Each named move below is a turn or a mirror, shown by a few rows before and after it. Which moves, in which order, take the first row of each later pair to the second? The first pair is answered.
k_951:
6.1,-5.2,-49.2,35.6,-22.5,38.6,7.9,14.0,14.8,-19.0  ->  12.6,-16.4,-48.2,35.0,-20.2,34.2,-8.7,4.4,19.9,-21.9
-18.1,29.4,-6.2,8.5,-0.2,15.8,49.7,35.0,-6.0,1.1  ->  6.6,-23.6,-1.0,3.0,9.7,-3.2,-62.6,-19.4,11.2,-15.6
8.1,-23.7,-16.4,-30.9,-38.2,-19.0,-29.1,-28.5,-0.4,9.1  ->  -5.9,10.5,-17.0,-31.3,-40.5,-2.3,38.8,7.0,-16.4,22.2
k_179:
-1.2,-14.6,39.1,-14.5,-0.7,-24.3,45.5,28.2,-4.4,19.2  ->  -12.8,20.9,39.0,-17.4,9.2,-29.6,36.7,20.7,2.5,15.5
-7.7,25.0,-10.7,25.1,-3.5,31.0,76.3,39.0,-3.7,1.6  ->  -6.7,11.1,-8.1,16.5,-10.3,28.8,83.4,46.1,-12.2,8.0
3.8,2.2,-19.4,5.6,6.1,5.7,-28.9,-21.7,10.1,-12.1  ->  8.5,-14.9,-17.9,10.1,0.5,8.1,-23.7,-16.0,8.4,-10.0
3.1,6.4,27.6,6.5,27.9,-26.6,30.8,-29.0,-3.5,0.4  ->  9.2,9.6,26.8,20.1,30.8,-14.2,30.8,-26.3,2.0,-13.8
k_49:
38.3,2.6,-19.0,-8.0,-5.7,3.2,9.2,-1.1,-7.3,4.4  ->  40.0,-2.1,-12.5,-2.3,-7.5,2.0,7.5,3.2,-7.1,6.5
-5.0,-1.9,24.2,-7.1,-4.4,14.2,-26.6,19.5,-11.6,-16.5  ->  -14.9,12.6,10.9,-19.9,-5.4,8.7,-36.3,4.7,-5.1,-13.9
-15.5,-52.2,-14.3,-27.8,-63.5,-1.5,8.7,3.2,-7.8,24.4  ->  -0.1,-79.2,-4.8,1.5,-46.0,16.5,-13.2,18.6,-1.8,-2.5

(2 to 3 moves a pair)
-3.9,42.8,37.5,-12.0,44.7,-27.6,-19.6,-23.6,-18.3,1.1  ->  22.9,-2.8,25.8,42.7,49.8,13.8,-25.2,3.0,2.8,-31.9 -> k_179 k_179
-30.3,77.1,-16.7,-22.7,8.6,-10.0,14.0,-18.0,6.7,12.1  ->  4.4,10.1,-13.5,11.7,22.4,-6.6,-66.6,-46.8,22.8,-23.0 -> k_179 k_49 k_951
-16.2,20.0,-48.3,0.1,-25.6,9.5,-8.8,-14.8,21.0,3.2  ->  -1.2,-24.3,-41.7,-3.1,-39.5,12.1,-5.4,-5.7,11.4,9.7 -> k_179 k_179 k_179
10.3,12.1,-41.3,52.5,25.9,51.5,-17.9,-13.3,33.6,-38.6  ->  -22.8,63.5,-61.6,5.7,-1.8,38.4,23.9,-14.1,24.8,6.9 -> k_951 k_49
-9.8,-32.8,40.4,-4.4,-24.0,-12.0,-0.2,-9.3,-13.6,34.9  ->  -16.0,-8.1,37.1,22.2,-15.4,12.0,45.3,16.2,-11.2,32.7 -> k_49 k_951
8.4,-33.3,-38.2,15.7,8.8,20.9,-18.9,-20.3,9.0,-36.8  ->  0.5,-5.7,-54.6,8.9,5.8,25.4,-5.8,-19.5,13.1,-36.1 -> k_951 k_49 k_951
-12.2,6.3,-7.7,5.2,21.0,13.2,-44.8,-16.5,21.3,-31.3  ->  6.4,-49.5,2.0,0.3,-7.7,8.5,-36.4,-0.5,3.0,-17.8 -> k_179 k_179
3.9,29.3,-35.5,10.9,11.3,17.7,-41.3,-42.2,39.5,-33.5  ->  -12.2,49.8,-20.8,11.8,8.2,29.2,59.9,16.0,6.7,-15.0 -> k_951 k_49
-3.2,-10.3,46.3,-15.2,-7.3,-18.3,44.4,4.0,-19.1,-1.6  ->  -12.9,10.8,33.3,-13.3,-7.6,-8.9,55.6,7.5,-15.8,1.6 -> k_951 k_49 k_951
-18.4,18.6,18.9,-29.6,-9.0,-18.9,29.3,9.1,-18.1,25.0  ->  0.0,-26.3,38.4,-29.6,-3.0,-30.4,-7.8,2.8,-20.6,18.9 -> k_951 k_49
